R: a few groups of rows, each row roughly a mix of its group's hidden directions; some rows fit no group:
R (123 x 10):
[[  2  -8   4 -59  16 -54 -41  12  10 -31]
 [-21  12  -7 -51  38 -57 -20  22  -2 -29]
 [-18  -9 -18  58 -29  53 -22  27 -18  20]
 [-26  48  14 -50  -6  10 -55   8 -25 -14]
 [ -3  18  15 -14 -17 -50 -34 -57  18 -37]
 [ -6 -25 -12  56  15  42  47 -13  21  30]
 [ 21  16  30 -29   0 -14 -40  14  18 -70]
 [-16 -46  12  26  47  -7   8  24  37 -45]
 [ -3 -70 -16  43  38  11  26 -11  18  -1]
 [ 36   5 -44   2   6 -49 -33  49  11 -17]
 [-70  20  41  24   4  27  21 -14  14 -21]
 [-18 -17 -13  36  61 -12  16  20  46 -29]
 [ 13 -24 -15 -21  36  63 -41 -18  21 -21]
 [  2  -7   2 -60  11 -55 -40  13   8 -32]
 [-35 -40  50 -26  -5  48  24 -17   5  20]
 [ -8  13  24 -71  13 -21 -45 -12  -3 -32]
 [ 12 -25 -28  51  -2  31  52  14 -20  35]
 [  4 -70 -10 -30  41  -5  33 -14 -26  -5]
 [-57  44   1 -19  32  31 -30  10 -30 -11]
 [  2  20 -23  29   2  47  36  29 -29  52]
 [ 34 -14 -45  -9  11   5  25  45 -43  39]
 [  9   9  53 -14 -56 -23 -18 -28  15 -40]
 [  7   0 -24  70  -7  34  37  30 -20  15]
 [-20  38  32  -2  -5 -76  -8   5  14 -26]
 [-41  10  29 -41  51  34  13 -36   9   9]
 [-40 -14  33 -32 -61 -10 -29 -12 -28  -8]
 [ 30  15 -74  23  -2  19 -33  -4  -6  31]
 [-10  -9  -8 -16  45  21  46 -53 -34 -25]
 [-13  21 -39  19  57 -44   5  34  17 -22]
 [-35 -44  31 -12  53   8  15  16  29 -32]
 [ 58  -9  35  41 -12  32 -26  34 -16   5]
 [-14  29 -15  80  -9 -12   4  11  39   6]
 [ 33 -48 -36  46  24   5  38   3  12  25]
 [ -4  43 -28  -9  21 -73  -9   5 -18 -28]
 [ 16 -43  -1  16  42  58  46   0  -4   4]
 [-18 -27  42 -23  35 -11 -25 -26  50 -34]
 [ -7 -33  -1  17  15  53  64 -31  -2  13]
 [-63  28   6   8  30  35 -38  14 -14 -29]
 [-36 -50  44 -25  -7  38  27 -11  -6  29]
 [-10  18 -13 -37  43  53  25 -38 -10 -29]
 [ 18  43  11 -14  -1 -46 -43   6  37 -43]
 [ -9   3 -27  52  15   2  -9  64  26  32]
 [-45  23   1 -49  44  15 -19 -16 -42  16]
 [  6  16  -2 -80  -5 -26 -34  16 -24  16]
 [  6  16   3 -21   3 -45 -45 -28  27 -58]
 [ 11  31  42 -16 -10 -14 -35   2  39 -59]
 [ 37 -24 -25  41 -18 -29  56  -1   9  33]
 [ 22 -48  -9  36   4  35  59   0  -9  24]
 [-24  31  43  26 -14   2 -26 -65   0  18]
 [ -1 -13  -5  75  -8  19  20  22  38  33]
 [ 10  16 -10 -37  12 -47 -44 -20   6 -55]
 [-43  -5   5 -69  30  25   8 -10 -28  20]
 [-12  69 -27 -12   1 -29 -47   0  28   1]
 [ 43 -10 -25 -12 -12 -49 -19  29  28 -48]
 [ 14  54 -30 -34  -8  38 -49   2 -19 -16]
 [ 25  24  -2   9  18  21 -57 -13  51 -40]
 [ 23 -23   9  -1  16  47 -58  -3  46 -24]
 [-17  31  26 -42   2 -31 -57 -11  22 -35]
 [  9  68 -17   5  17 -31 -33 -16  26 -36]
 [-54  54  -6  16  31  43  11   8 -18  17]
 [ -8 -57  54  33 -27 -21  24  -4  -4  22]
 [ -9 -38  33  -6  22 -12  62 -18 -37 -28]
 [ 23  17  -8  -6  48  15 -19 -28  16 -69]
 [ 28   1 -61  18  10 -51 -30  25 -24  -3]
 [-39 -19  -1 -75  27  21  16  -4 -11  23]
 [  3  23 -27  46 -20  40  45   5 -27  39]
 [ 24  55  -7 -62  45  -2   1   5 -13   1]
 [ 40 -38 -14   4 -22  16  52 -18 -12  49]
 [ 46  -9   8  46  -9 -27 -46  21  33 -30]
 [  3 -27  -4  77   7  20  27 -11  35 -22]
 [ 57 -32 -39  23 -19  -5 -17  51   8   0]
 [-14  16  28  84 -15  25   6  -8  21   2]
 [ -5   2 -10 -14  38  37  29 -48 -58  10]
 [ 20 -62 -15  25  43  21  47  -6   6   5]
 [-32 -14  66 -19 -13  45  22 -19  26  11]
 [ 12   2 -19  11  38   2 -17  81 -21  12]
 [-11 -25  32 -40  16 -36 -33 -22  32 -46]
 [-42   3  14 -42  32  42  20 -31 -39  14]
 [ -7  -9  -7 -40  34  23  25 -66 -35  -4]
 [-30   8  31 -75 -11   1   6 -43  -9  10]
 [-12  35 -29 -16  36  29  35 -56 -23 -11]
 [-21 -62  54 -11  -6  40  19  -9   5  15]
 [ 18 -42 -19  38  17  32  59  -3  -3  31]
 [  8  28   3 -20 -18 -57 -62  23  10 -19]
 [ 30   4 -30  61  -7  38  13  35 -12  33]
 [ 30   2 -49  19  13 -32 -19  65   8   5]
 [ -1   1  30  42 -25 -61  46  -5 -20   4]
 [ 23  20   6  38 -21   3 -61  -7  55   5]
 [ -4 -11  29 -82 -20   7 -15   3 -31  17]
 [-54   9  30 -28  22 -18 -42 -18  15 -43]
 [ 39  15  30  59 -35  26  33  -5  21  -8]
 [  4  12 -18 -68  18 -25 -26  28 -34 -32]
 [ 27  38 -22  47 -14 -46 -43 -11   4 -23]
 [-57  49  -5 -16  28  27 -35  11 -28  -3]
 [ 21  35 -10 -51  41  34 -27 -26 -30  -6]
 [-19 -34  25  -3  29  52  58 -22  -6   7]
 [ 48  13 -27   0 -17  -5 -41  53 -29  27]
 [ -1   0  -1 -36  28  24  22 -59 -51 -20]
 [-40  -5  39 -39 -13 -14 -30  -2 -18 -58]
 [ 32  23  13 -44 -30 -41 -34 -17 -39 -20]
 [ -2  68 -25 -12   3 -54 -16  24   3 -21]
 [ 28  -8  17  38 -43 -29  -7  -6  56 -34]
 [ 58  -2 -52  22 -38 -28 -19  21   0  -1]
 [ 34 -12 -39  54  29   0  50  17   8  14]
 [ 39  43 -18  36 -14   5 -48   7  44 -12]
 [ 44  14  -7  68 -25 -25 -14  14  15 -29]
 [ 16  47 -16 -49 -22 -32 -37   0 -32  25]
 [ -5  -4 -14 -29  27  54 -57 -21  34  -3]
 [ 12  16 -68  25  29 -12  30  42  10  18]
 [ 16  11  -5  -8 -10 -57 -49  -2  43 -40]
 [ -1 -31  -5 -13  26  35  21  72 -21  22]
 [ 57 -39 -35  27  20 -18  43   7  10  12]
 [-19  25  14   5 -37 -19  10 -79   1 -19]
 [-43  15 -32 -25 -15  12  -6 -13 -13  72]
 [ 44 -36 -35  39 -33 -11  14  37 -28  -5]
 [-22  29  64  15 -42  -2 -27 -35   7 -16]
 [ 24   0  17  55  10   7  34 -63  -1 -22]
 [ 21  -5 -31  74  -1  11  15  45 -16  -3]
 [ 59 -22 -11  45  -3  -7 -38  29  19 -29]
 [-53  24  27   8  30  40  -1 -47 -21  14]
 [ 15  37  21 -15  -5 -43 -40   6  38 -50]
 [ -4  13  -2 -59 -27 -29 -61 -10 -17  17]
 [  1  15   1 -13   4 -62 -41 -32  27 -43]]
which group is each row in? (one row of each group first):
[ 60  -5 -35  50   3 -16   5  14  39  17]  Z
[-31   3  40 -10 -38  -6 -41  19  45  38]  L
[ 31  23 -52  -6 -31 -63 -15  -9   1 -15]  D
[-43   7  45 -15   0  44  17 -48 -25  18]  F

[ 20  -6  -8  -6   8  31  41 -41 -63  26]  F
[ -4 -26  24  35 -22  53  60   8   1  10]  F
[-60  33  -9 -10 -16  11   1 -10 -38  53]  Z
[ 22  12 -37  57  -1  28  20  42 -18  31]  D
[ -1  -5  31 -69 -21  27 -14   9 -36  34]  D
[  8 -60  53  22 -29  13  33  22  -2  10]  L
[-60 -15  30  32  18  42 -21  -8  18 -32]  Z
[-19  -1 -20 -56  20  23  49  21 -44  -5]  L
[  3 -28 -13  31  18  50  61 -25  -8  23]  F
[-18 -54  13  29  36  26  35  15  38 -23]  D
[-24  -6  23 -61  46  -2 -12 -21  45   6]  D
[ 18 -58   1  49   0  35  22   7  40 -11]  D
